128 stands for zero in the data rows.
In each game, the first row plays the second. By how much does the first row win? 15 means about a draw, 30 a big win and 0 a big loss. Wins can go round in a circle. Each row has two weighted sums of its numbers, A and B, taken from their middle values. A row wins by its A times the other's B, less its B times the other's A.
< 63  78 135 140 133 128 146 171 175 143 143  90 141 128 134 164 182 140
 158 131 159>
<139 121 112 119 117 108 107 119 138 140  93 109 107 117 101 135  92 135
  70 124 141>: 13
<116 126 145 115 134 141  94 106 104 143 108 131  96 103 104  93 108 130
  96 123 108>
<127 144 149 110 114 128 135 119 118 144 100 133 122 142 138 146 127 119
 130 138 137>: 11
<166 168 145 115 143 147 143 120  76 124  87 143  98 124 129 111  91 124
 110 135 107>
<146 105 118 151 146 133 165 124 151  97 142 131 143 137 134 155 129 116
 134 125 181>: 21
<141 169 133  83 153 145 107  95  84 126 131 164 130  83 101  94 111 111
 103 135  83>
<135 155 142 121 115 123  87 125  91 130 124 116 124 129 118  97 130 130
 133 122  91>: 4
<150 132 128 131 129 139 112 125 119 113 121 131 122 140 111 122 106 124
 117 126 117>
<103 108 124 150 134 136 112 119 131  85 174 114 160 119 115 127 136 111
 121 122 146>: 11
<110 107 112  99 129 124  92 141 128 125  96 103  97 101 115 114 121 118
 113 133 118>
<137 119 108 100 124 110 119  86 113 125 111 140 117 115 114 137  82 120
 104 126 141>: 17
<118  97 130 118 118 126 127 141 152 148 121 122 118 128 130 133 129 139
 111 134 136>
<162 157 141 112 137 152 156  80  95 164 112 151 117 118 138 124  87 144
 144 133 135>: 13
<135 135 139 118 138 142  98 120 135 122 126 140 141 108 110 132 134 116
  98 121 131>
<101  81 129 145 115 119 139 152 165 145 137 101 140 152 119 145 123 130
 118 127 151>: 22
<124 140 148 136 148 166 132 132 144  99 171 144 178 152 129 160 155 119
 125 127 154>
<111 120 119 111 129 116 117 142 132 132  94 111  87 104 117 112 135 131
  96 126 119>: 14
<200 184 107 110 122 108 100  76  90 106 118 178 124 122 120 125  81 129
 114 127 122>
<115 115 146 180 132 147 135 154 137 118 182 110 184 174 145 178 156 118
 173 127 181>: 14
<144 167 146 128 126 112 154 132  97 131 127 122 123 133 158 125 132 126
 156 120 108>
<112 125 132 116 118 129 123 120 106 149 110 124 126 128 139 118 126 132
 135 125 119>: 17
<135 133 122 149 121 105 165 121 151 132 143 150 148 155 147 152 143 127
 149 144 150>
<133 133 126 116 139 140 123 134 125 147 106 126 117 135 128 115 111 142
  98 137 101>: 17
<119 136 137 142 122 136 146 149 112 124 140 114 124 137 151 130 150 131
 153 127 137>
< 88 139 137  80 141 150 110 115 108 106 110 124 126 104 103 110 144 131
  88 124 100>: 15
<108 157 142 148 131 135 110 147 110 109 157 124 134 148 122 116 145 119
 127 121 124>
<124 154 106 130 123 105 123 147 124 123 126 131 130 127 129 108 155 127
 129 131 108>: 9
<161 109 122  91 142 155 134  77 125 119 106 144 120 119 112 146  82 125
 110 116 125>
<146 141 135 110 128 132 107 109 109 148  91 130 100 111 125 115 114 142
 127 121 107>: 19
<105 115 148 162 119 132 111 121 124 152 148 120 129 142 133 126 127 133
 131 132 117>
<147 109 136  92 144 163 117  83 124 118 102 135 110  95 113 131  93 130
 111 127 124>: 14
<128 163 146 123 131 135 124 104 109 123 126 135 141 130 122 120 114 123
 140 115 123>
<130 134 118 124 128 130 150 146 135 120 126 125 126 124 138 136 138 124
 135 124 131>: 19
< 96  98 139 120 123 131 106 178 184 121 132  96 125 114 124 108 182 143
 124 114 118>
<148 146  95  84 108  87 114 110 125 127  69 132  81  95 119  83 105 130
 104 145  85>: 11
<174 149 132 113 131 140 131 112 104 113  99 149 111 136 138 115  87 126
 135 131 118>
< 92 118 139 122 136 143  96 132 112 126 131 115 130 121 111 115 149 140
 114 119 110>: 14
<130 151 146 115 168 167 132 102 112 153 128 137 123 108 135 130 113 145
 148 116 127>
<162 117 164 107 142 150 146 116 149 119 131 142 125 116 130 114 129 128
 165 122 109>: 13
<128 108 143  90 134 132 153  92 113 137 102 145 117 111 127 103 126 138
 142 122  98>
<125 119 123 154 128 153  73 157 133 109 146 117 138 152 126  98 131 120
  96 120 115>: 11
<137 135 103  98 117  88  97  85 106 138  92 139 113 114 119 105  84 123
 122 133  84>
<124 106 137 142 149 150 118 121 129 134 135 123 158 154  99 146 128 134
  92 118 122>: 14
<118 106 134 168 115 118 136 129 138 128 128 105 127 148 131 139 118 128
 108 124 155>
<137 173 117 112 107 104 122 126  99 125 107 144  97 107 135  93 127 146
 127 134 101>: 13
< 76  80 113 136 129 120 136 169 159 123 149  94 147 145 131 132 180 130
 138 132 122>
<153 155  94 108 121 110 130  87  84 142 106 153 104 109 122  96 106 131
 118 130  88>: 13
<106  97 117 128 131 106 137 146 163 135 101 127  94 115 130 107 146 124
 107 129 124>
<151 103 156 123 150 171 144 117 146  97 117 143 121 131 137 157  94 121
 102 119 150>: 13
<147 132  98 141 120 109 102 130 114 121 126 122 110 128 122 108 105 124
 120 130 132>
<138 167 145  89 111 111  93  83  84 134  87 147  98 106 103 112 105 130
 113 128 108>: 14
<176 144 117  81 125 133 113  80  92 150  75 142  70  78 130  91  67 144
 113 122  82>
<157 120 133 113 133 143 137 100 127 116 131 148 139 117 106 146 105 114
 124 138 137>: 14
< 83 129 128 145 115 124 139 166 130 118 144  98 153 162 120 168 166 124
 113 129 144>
<134 142 157 125 148 162 111 127 100 129 130 139 116 119 134 104 118 129
 160 125 114>: 16
<122 134 133 113 149 140 134 133 110 169  96 116  87  95 144  64 115 151
 141 121  68>
<124 129 129 146 131 131 119 147 128 109 148 130 160 157 145 142 144 114
 142 132 117>: 15
<151 150 178  87 163 182 120  95 113 117 137 158 106  89 115 120 116 127
 102 126 128>
<153 140 128 117 117 114 158 107 114 100 109 155 120 128 138 154  95 112
 152 138 158>: 26
<186 126 117 126 109 122 143 115 136 137 115 145 121 135 139 154 101 127
 131 124 155>
<132 124 133 136 129 120 164 125 139 151 145 139 159 146 145 174 139 142
 140 131 154>: 18
<153 143 135 111 113 110 105 137 126 120 107 137 105 122 129 114 130 125
 109 130  96>
<117 107 108 118 125 130 104 153 142 170 145 118 151 138 123 127 142 145
 115 121 132>: 13
<149 123 149 110 146 140 162 130 151 135 126 141 119 113 132 155 135 127
 156 125 164>
<146 172 121 143 123 110 115 116  62 111 138 132 146 153 151 101 109 139
 150 135  94>: 22
<128 158 131 106 122 112  94 102  81 117 131 146 132 117 121 100 131 126
 132 125  82>
< 99 110 128 154 128 106 132 136 133 144 145 124 151 141 133 138 149 132
 153 127 153>: 12
<114 127 151 124 123 116  88 121 105 123 121 119 112 113 106 117 119 131
 102 136 124>
<104 108 123 135 138 137 169 168 156 127 132 111 130 132 139 153 159 135
 144 133 133>: 7
<125 129 116 123 127 137 127 143 138 130 140 116 155 136 126 124 141 139
 143 121 125>
<119 126 144 163 130 139 158 146 143 139 158 131 156 146 133 158 150 130
 146 138 138>: 14
< 87 111 121 165 136 123 158 165 153 129 169 101 178 162 145 162 175 142
 159 123 157>
<148 177 118 114 150 158 125 123  79  91 126 138  99 106 136  76  97 116
 123 118  96>: 3
< 89 114  99 155 108  87 143 134 124 126 154 109 158 152 117 129 145 134
 141 149 119>
<131 140 149 114 129 132 131 103 110 151 120 138 118 117 114 128 111 136
 118 128 140>: 12
<110 127 156 126 139 153 143 120 150 137 125 127 125 123 105 143 136 141
 143 124 138>
<155 118 116 133 135 123 107 117 141 167 132 154 137 125 123 118 105 144
 121 120 132>: 10
<128 163 120 149 124 105  95 135  87 114 165 134 162 139 131 131 140 119
 147 137 133>
<132 114 121 156 114 105 139 160 157 128 155 132 161 163 158 135 162 139
 169 134 136>: 7
<168 168 124  62 146 158  94  82  85 129  68 156  84  80 100  88  82 133
 102 112  63>
<103 147 108 165  98  94 148 153 133 124 157 118 155 146 149 156 157 118
 153 124 160>: 11
<161 160 131 146 122 129  74  99  79 114 129 149 107 124 130  94  76 124
  94 118 116>
< 96 120 152 145 140 149 122 133 120 104 154 121 156 147 132 154 143 131
 126 114 157>: 23
<118 123 103 114 125 126 131 152 153 114 109 119 124 145 135 137 140 129
 113 131 117>
<110  58 120 157 138 118 142 161 181 145 139 102 150 160 144 189 142 141
 124 139 180>: 16
< 92  89 112 116 127 110 131 152 170  90 161 106 153 119 123 136 171 113
 137 139 155>
< 83  63 133 156 138 137 129 185 184 129 166  94 172 163 124 179 190 129
 132 125 155>: 12
<133  98 119 167 129 119 167 116 137 134 146 128 135 153 131 160 107 130
 131 128 155>
<113 160 160 132 142 141 109 125 113 114 151 126 155 131 106 139 139 117
 110 128 147>: 4
<165 136 104 130 126 123 136 130 146  94 120 146 136 122 144 121 128 102
 156 126 116>
<156 137 121 133 116 114 109 116 110 139 122 133 116 133 126 112 111 137
 111 140 117>: 5
<117 113 143 127 135 128 106 134 149 121 120 126 114 115 114 133 132 129
 113 120 145>
<125 141 133 138 130 114 164 123 145 124 149 134 149 138 148 151 135 119
 136 118 155>: 18
<147 123 131 100 128 122 118  90 110 133  92 150  87 101 132 117 102 129
 124 124 105>
<157 128 124  91 141 136 112  94 117 121  88 147 105 119 122  95  99 128
  96 125  89>: 13
<147 158 126  67 146 128  74  87  78 128  75 139  80  77 109  49  81 125
  90 120  61>
<152 110 122 140 117 105  96 137 143 117 129 129 125 128 101 118 118 126
 111 124 138>: 17
<120 102 150  86 126 104 139 104 137 147  97 143  96  97 128  99 128 140
 127 130 109>
<111 132 101 165 103 111 126 158 137 117 151 108 145 156 134 134 146 124
 128 131 133>: 21
<166 183 145 126 149 159 127 121  87 123 108 142 121 136 135 118 120 122
 157 119 119>
<103 108 113 184 119 103 139 177 153 145 139 109 144 166 141 162 133 125
 122 136 154>: 17
< 72  79  94 139 105 109  94 144 148 130 133  99 151 158 111 165 137 130
 109 122 144>
<172 202 152  47 145 150 122  46  61 168  71 158 103  74 114  91  78 144
 114 131  77>: 16
<155 128 149 124 138 141 119 116 131 133 124 141 122 112 132 126 111 129
 123 127 123>
<144 152 124 110 141 147 141 134 126 139 136 127 123 117 142 116 137 140
 159 120 115>: 15
< 97 122 114 154 128 125 148 154 135 137 142 108 138 150 121 119 151 133
 121 123 112>
<151 150 132 108 124 128 188 149 144  99 121 137 114 104 153 135 139 112
 191 129 148>: 8
<109 124 130 123 121 125 121 120 129 131 120 137 128 120 108 114 132 122
 100 136 124>
<161 151 119 100 101  99  91  99  98 142  84 146 103 121 114 107 110 138
 123 126  99>: 10
<128 134 130 111 122 136 114 121 114 143 106 131 107 118 138 121 118 134
 127 125 132>
<108  86 133 120 120 113 140 163 183 170 144 131 138 123 145 142 176 152
 149 137 149>: 3
<155 108 137 109 131 159 137 104 134 121 110 146 105 110 128 115 101 119
 122 127 117>
<153 153 115  84 129 125 150 104  90 159  88 132  85  96 129 119  89 140
 142 128 114>: 26
<129 110 151 138 136 146 156 125 159 119 146 124 143 137 144 154 134 124
 176 125 151>
<102 106 122 159 139 142 148 139 149 155 167 106 156 136 140 138 157 139
 156 121 158>: 19
< 79 101 128 156 127 125 115 154 151 123 158 113 155 145 132 179 154 117
 131 135 179>
<146 162 131  85 131 141 102 104  76 154  69 132  55  87 109  68  95 128
  74 133  68>: 19
<106  95 110 156 122 120 109 159 161 117 157 109 148 148 117 149 141 119
 118 137 162>
< 82 104 130 129 135 135 151 143 133 136 139  94 142 131 135 129 147 133
 135 124 116>: 12
<151 145 132 157 105 119 129 103 114 105 143 136 132 154 118 163  90 126
  95 129 162>
<126 105 102 125 135 134 140 120 145 134 104 115  98 117 124 133 108 132
 115 131 147>: 19
< 95 118 121 141 134 138 119 146 125 137 183 108 184 150 130 137 157 131
 150 128 141>
<164 157 129 116 142 155 137 111 100 126 113 138 100 120 124 108  87 137
 107 126 107>: 17
<153 159 135 100 127 119 104  71  68 119 107 150 100  98  99  80  78 122
  86 117  83>
<159 144 139  85 117 127 148  92 111 163  74 154  83 109 128  95  93 142
 131 133  79>: 22
<162 172 155 116 131 127 101  86  80 112 112 155  99 106 114 111  85 117
  86 134 124>
<124 101 127 146 108  94 143 129 168 129 127 124 129 144 123 172 123 128
 108 137 166>: 20
<129 140 131 123 106 118  98 117 129 103 124 139 132 129  98 147 117 125
  66 115 147>
<102 119 131 132 125 118 146 137 155 143 139 132 144 136 131 142 160 139
 126 125 158>: 14
<109 123 136 159 135 143 110 143 135 106 175 127 149 133 107 133 144 120
  99 122 138>
<120 153 117 125 128 129 135 167 135 131 138 122 152 121 133 137 165 130
 127 122 133>: 11
<161 177 152 112 146 159 126 104  93 140 123 148 116 108 122 102 106 143
 122 126 107>
<123 127 162 150 146 148 134 127 119 127 131 131 139 144 115 136 116 136
 111 125 132>: 21
<147 147 131 137 120 109 176 151 139 136 127 141 136 148 144 117 140 118
 163 130 105>
<133 121 126 125 120 113 114 124 113 135 115 132 113 119 133  82 113 135
 116 137 107>: 10
<128 123 123 129 115 116 128 124 136 115 141 137 141 133 124 140 129 114
 108 123 147>
<115 128 139 120 135 139 154 143 147 106 131 128 124 119 129 132 152 112
 132 137 135>: 17
<116 110 110 123 129 128 128 158 138 166 120 106 148 151 129 142 123 144
 136 121 113>
<139 129 148 126 124 113 143 126 125 126 142 126 139 125 132 146 132 123
 139 143 150>: 19
<124 127 142 114 145 162 107 100 124  88 132 142 116 101 107  89 135 115
 115 124 113>
<132 109 145 126 136 154 116 119 132 129 148 136 140 129 122 121 118 124
 121 137 125>: 11
<131 127 154 127 130 154 124 130 139 155 137 125 142 136 130 124 137 139
 136 130 118>
<135 146 139 115 128 133 115 129 131 145 119 149 123 116 124 124 140 127
 106 126 119>: 19
<125 140 119 127 127 140 120 154 128 134 120 114 120 123 127 105 125 146
 120 111 104>
<119 139 106 128 138 160  89 108 124 134 128 138 134 134 113 151 124 126
 102 122 146>: 9
<123  99 114 125 130 150 154 133 147 130 143 130 148 132 136 160 143 141
 161 113 152>
<103 127 135 127 128 147 121 134 104 103 135 103 112 125 131 101 142 121
 128 131 117>: 19
<132 163 144 116 129 115 121 111 102  99 119 137 123 115 141 107 123 109
 125 134 124>
<122 102 111 100 124 124 116 139 130 139  98 121 100 109 130 115 121 130
 126 131 112>: 12
<154 111 131  96 119 106 101  91 139 158 101 147 103 107 106 119  98 128
  99 133 116>
<136 141 127 131 117  91 122 133 132 125 117 132 134 149 134 121 115 113
 129 134 135>: 17
< 99  79 131 122 121 119 117 158 162 129 129 114 120 104  96 134 161 128
 108 129 137>
<121 143 141 125 122 127 128 107 115 130 131 138 129 115 140 129 140 125
 160 131 135>: 17
<143 159 134 137 122 128 119 100 104 154 146 150 140 135 127 148 114 130
 112 132 143>
< 88 100 147 108 114 124 113 128 151 130  94 119 107 122 110 109 143 133
  76 126  93>: 15
<153 159 121 136 130  99 126 120 102 137 113 136 117 136 136 127 117 132
 161 139 127>
<131 115 127 125 125 109  94 123 124 129  97 129 102 115 126 133 115 127
  95 129 134>: 19
<161 131  98 104 121 119 108 114 117 127  77 139 101 127 115 109  87 133
 110 128 112>
<153 130 131  96 151 145 165 101 120 162 100 142  96  95 124 125 102 136
 121 131 114>: 22
<133 166 111 118 130 125 138 117  93 118 120 123 119 110 129  87 130 127
 134 134  84>
<149 132 148  95 118 124 121 109 121 133  95 143  90  95 109  89  97 128
 105 127  87>: 17
<178 149 104 128 103  97 133 130 116 141 119 153 114 120 137 112 115 126
 162 132 120>
<114 114 115 163 124 107 141 111 120 149 147 119 155 159 143 142 121 135
 119 137 146>: 12
<152 125 144 107 139 143  93 106 133 106 112 135 103 103 105 104 112 118
 102 127 115>
< 76  73 128 155 126 126 149 156 179 128 175 109 169 158 131 189 158 122
 112 124 175>: 18
<143 171 107 148 128 113 121 119  78  97 132 132 127 136 121 126  97 111
 124 130 130>
<176 172 150 124 138 133 107 114  76 127 132 148 142 139 138 120  93 131
 152 125 122>: 11
< 96 111 124 127 123 125 141 150 140 125 115 102 114 129 126 128 165 132
 124 126 124>
<130 128 145 162 134 146 107 145 113 110 169 111 157 150 130 112 142 122
 140 121 130>: 25
<108 131 146 160 122 126 130 144 122 135 120 128 130 159 138 123 139 123
 134 130 123>
<122 144 124 123 139 155 114 135 106 152 130 122 141 136 130 129 122 148
 129 121 113>: 13
<134 124  97 131 106  79 134 115 141 152 141 140 145 140 133 145 119 147
 145 124 136>
<115  99 138 134 135 127 133 141 151 125 130 110 155 148 113 147 136 125
 126 122 137>: 5
< 99  96 137 177 114 106 153 146 172 113 196 137 180 158 130 162 181 116
 149 128 181>
<154 144 131 116 123 131  89  97 119 115 112 145 107 111 109 129  91 122
  82 137 119>: 15
<159 133 117 126 113 114 101 128 123  81 113 116  98 123 113  85 114 124
  83 119  96>
<126 145 134 141 134 115 132 132 111 123 138 132 123 130 138 122 130 118
 133 141 120>: 13
<131 141 121 109 114 108 119 138 118 167 116 120 127 136 132 115 141 156
 153 141 107>
<128 139 136 118 134 142  99 122 108 131 110 123  94 114 119 118 103 128
  94 121 130>: 29
<140 147 129 117 123  97 129 123 120 125  87 135  74  96 121 110 117 123
 142 124 119>
<115 103 135 160 138 130 129 140 157  92 161 125 141 147 127 143 135 110
 141 140 164>: 12
<104  95 131 106 135 135 152 138 157 122 124 124 136 121 138 143 150 136
 146 131 143>
<142 156 109  97 110 104 133 141 125 167  82 125 105 124 149 115 116 137
 140 127 109>: 18
<121 106 111 158 123  94  99 130 150  97 153 137 138 140 135 135 136  99
 125 140 150>
<149 141 112 125 121 124 136 119 116 101 148 126 135 117 144 118 124 113
 146 126 120>: 16
<132 127 132 121 113 102 108 132 122 155 102 126 110 124 124 114 131 145
 131 124 112>
<123 135 122 148 117 118 150 144 167 107 148 130 136 109 136 145 172 127
 139 133 146>: 16
<147 171 113 145 141 134 159 132 116 125 133 139 139 149 154 138 138 130
 161 112 121>
<101 141 139 115 134 153 126 102 133 112 145 131 150 124 126 151 139 123
 115 128 137>: 14
<118 118 130 153 121 102 193 162 154 119 145 122 155 150 157 179 153 123
 172 137 156>
< 98  96 105 163 113 107 150 177 169 123 147  87 146 161 123 159 163 130
 127 118 163>: 19
<126 140 137 124 131 141 155 113 146 125 147 132 142 113 133 142 138 125
 159 124 151>
<131 137 124 140 112 106 176 152 130 117 116 117 117 146 146 140 137 133
 142 130 129>: 21
<144 121 138 113 136 133 111  84 103 127 116 139 108  96 115  86  83 134
 131 133  95>
< 91 111 127 165 110 113 134 159 141 117 159 120 155 158 146 143 156 118
 136 126 144>: 13
< 94 112 126 147 116 115 161 191 171 120 136 105 132 145 164 133 169 144
 151 130 127>
<114 120 137 144 148 152 141 159 146 131 152 116 151 150 150 174 150 130
 143 122 177>: 15
<112 123 148 125 140 142 152 138 141 133 139 134 145 128 128 137 149 132
 118 117 119>
<137 131 100 177 113 116 186 156 162 107 178 128 170 158 166 184 160 124
 182 124 185>: 18
< 88  66 105 145 116 104 111 150 161 158 118 123 124 141 123 130 154 139
 111 138 109>
<156 149 181 141 160 165  80 106 101  93 124 142 101 120 115 105  93 115
 111 130 124>: 26
<115 126 127 133 128 143 150 153 127 132 157 113 170 146 136 148 150 136
 173 133 145>
<140 137 129 105 133 148 129 131 122 135 122 132 162 148 135 145 119 124
 128 130 120>: 15
<129 147 143 127 141 135 146 132 116 131 123 120 134 141 122 154 138 119
 123 132 122>
<114 107 101 119  98  98 132 161 143 135 120 117 122 141 151 124 154 140
 158 123 104>: 22
<124 129 126 139 121 124 145 140 153 110 143 145 124 136 138 121 159 108
 149 139 136>
<164 175 116  89 110 110 101  61  67 128 121 160 111 104 116  77  81 143
 107 120  82>: 14
<159 140 130 117 109 104 125 127 135 142  99 131 120 131 129 117 112 143
 135 128  92>
<130 131 135 112 135 138 106 124 130 149 110 125 110 115 120 100 119 139
 127 128 105>: 16
< 88 153 114 129 142 125 137 148 116 112 150 103 145 126 132 113 145 122
 131 127 126>
<119 100 105 136 106 109 133 129 136 133 138 135 128 124 133 135 137 125
 140 129 136>: 15
< 87 119 127 112 130 111 139 140 156  97 129 113 122  99 136 126 169 112
 159 127 134>
< 72 112 131 137 127 124  87 162 146 129 146 105 142 119 105  99 169 129
 100 138 100>: 17
<117 140 147 138 139 137 125 164 131 129 137 123 142 144 127 137 161 138
 137 132 115>
<126 164 125 113 125 114 113 117  94 119 112 132 114 122 123 101 118 126
 124 134  87>: 15
<156 134 118 160 102 107 126 120 132 124 142 140 138 162 138 143 105 125
 126 131 136>
<144 182 126  98 138 136 139 107 113 114 116 146 121  97 128 102 126 120
 113 127 112>: 16
<134 120 107  97 122 101 166  84 116 149  88 132  91  99 121 121  89 133
 133 132 128>
<121 124 135 109 138 142 102 131 128 146 107 111 115 124 120 115 110 140
  91 125 102>: 17
<119  93 115 125 140 142 144 151 184 130 135 128 141 130 125 161 160 138
 124 131 157>
<134 141 151  91 141 166 129 113 118 129  96 129  75  83 101  91 116 134
  97 121  94>: 10
<174 139 154  96 130 129 136 102 110 170  90 151 113 118 124 118  95 137
 111 120 112>
<129 123 111 134 122 109 100 119 103 132 108 134 111 135 128  94 100 129
 107 114  91>: 14
<185 157 123 150 118 113 140 113 111 146 137 151 150 158 150 140 107 126
 150 130 145>
<112 100 108 136 135 128 123 137 134 109 128 114 138 139 131 122 120 119
 121 132 121>: 16
<133 117 104 126 109 114 122 131 121 109 138 124 121 109 118 104 130 119
 126 116 124>
<127 111 126 116 144 146 118 121 136 175 101 120 109 122 122 106 118 147
 119 121 108>: 13
<141 146 117 115 123 115 125 124 108 122  97 130  83 100 115  93 112 117
 119 140 110>
<140 136 113 103 104 105 118 114 124 141 114 134 124 122 127 119 114 135
 137 131 116>: 13
<158 127 109 121 114  99 149 123 143 128  92 157  88 100 125 107 116 120
 133 142 114>
<119 119 161 122 150 158 134 134 125 116 126 132 126 128 135  92 144 124
 152 128 110>: 11
<120 100 111 141 127 126 140 138 146 113 139 118 136 137 118 143 123 112
 123 131 134>
<167 137 127  98 120 116 127  99 128 146  95 142  95 104 122 121 102 149
 110 120 132>: 18
<136 108 119 132 116 112 176 131 157 119 136 124 119 113 131 145 128 125
 158 134 158>
<112 118 133 160 129 124 145 146 110 136 147 113 146 143 132 126 139 128
 132 132 139>: 17
<164 152 139 124 138 117 164 136 129 135 109 137 115 135 163 138 121 123
 170 129 146>
<146 122 104 141 129 150 131 125 133 112 133 139 104 124 143 123 113 126
 120 128 140>: 11
<136 126 131 148 143 142 135 136 143 136 124 131 126 132 122 144 125 130
 129 122 136>
< 79  92 115 202 113 108 189 205 182 137 168  99 182 197 166 196 169 132
 174 135 187>: 23
<123 134 120 112 125 136 151  92 122 140 142 131 135 117 133 144 126 135
 167 121 142>
<159 151 133 128 138 152 123 112 124 134 139 150 146 140 141 137 112 131
 122 126 131>: 15
<115 131 123 152 147 158 117 171 158 113 144 121 157 157 145 156 180 120
 144 119 153>
< 97 114 161 158 140 132  64 115 126 129 153 133 169 154 104 141 136 128
  92 129 149>: 14
<131 102 105 167 118 101 138 137 164 105 175 139 168 163 123 188 153 114
 145 130 199>
<112 122 102 109 131 131 114 145 137 123 142 110 143 102 118 101 153 121
 130 134 115>: 20
<140 141 131  94 144 150 139  92 122 115 129 145 133 103 134 130 128 125
 148 142 124>
<130 139 133 151 127 124 107 123  97 125 142 127 137 149 137 117 110 132
 124 120 112>: 16
<145 174 120 140 125 116 130  91  68  95 157 153 142 130 120 114 108 105
 143 127 110>
< 81  95 112 128  97 111 128 166 146 151 133  84 120 140 125 124 158 154
 129 126 122>: 20
<119  90 146 156 137 153 136 150 167 142 139 108 127 142 128 151 136 120
 113 123 153>
<130 157 114 128 114 120 116 134  95 140 121 129  90  95 124 128 129 131
 117 125 129>: 11
< 99  91 125 151 118 117 163 181 174 133 145 103 143 152 147 127 166 125
 161 135 136>
<124 139 105 131 116 107 128 135  96 117 124 129  89 108 130  82 112 115
 135 129 112>: 15
<144 169 153 133 148 159  90 119  96 126 117 142 124 149 123 105 128 128
 143 127  97>
<129 127 142  98 123 126 140 131 131 162 112 130 118 113 143 122 124 138
 158 133 118>: 12
<129 128 129 111 126 124 142 102 128 141 138 143 145 134 134 134 129 137
 169 128 115>
< 90  98 115 164 103  96 150 178 180 122 154 122 154 170 136 156 172 131
 122 133 175>: 17
<126 148 157 171 146 165 144 127 126 112 174 128 159 159 133 160 152 121
 145 124 172>
<145 163 124  95 128 138 141  96  90 161 117 148 114 100 129  97 106 149
 136 127 104>: 15
<149 173 140  95 126 141 115 110  96  88 121 140 117  99 118 135 109 129
 104 126 131>
<104 140 140 133 146 154 152 120 105 107 136 124 125 123 135 111 151 114
 133 125 121>: 15
<113 118 128 146 134 114 148 136 147  93 148 127 148 128 131 159 130 103
 140 136 157>
<122 129 129 143 143 152 124 122 126 138 163 135 168 147 126 155 130 136
 129 119 166>: 12
< 70  91 131 142 118 119 120 170 135 139 136  88 123 129 132 122 145 138
 129 137 128>
<118 124 141 107 133 150 100 117 117 129 125 137 128 108 126 109 136 120
 131 122  93>: 21
<158 139 130  73 123 124  84  85 104 145  69 136  70  73  88  88  82 135
  72 130  80>
<134 148 117 129 134 124 159 148 129 112 128 117 136 130 155 147 129 122
 154 132 141>: 16
<141 116 133 112 123 134 163 118 165 138 126 124 135 125 134 173 119 134
 149 124 156>
<108 119 140 120 131 135 142 139 128 124 128 123 116 119 121 140 136 124
 114 130 134>: 15
< 84 116 149 136 140 160  99 160 128 105 140 104 144 129 122 110 168 126
 119 118 105>
<147 115 148 116 140 156 136 126 138 155 127 125 127 122 126 125 113 147
 119 123 118>: 16
<132 123 114 146 142 130 144 143 146 140 141 106 141 141 124 141 132 143
 145 126 142>
<122 104 155 121 133 140 139 117 140 134 118 126 130 121 121 118 124 131
 118 129 115>: 11
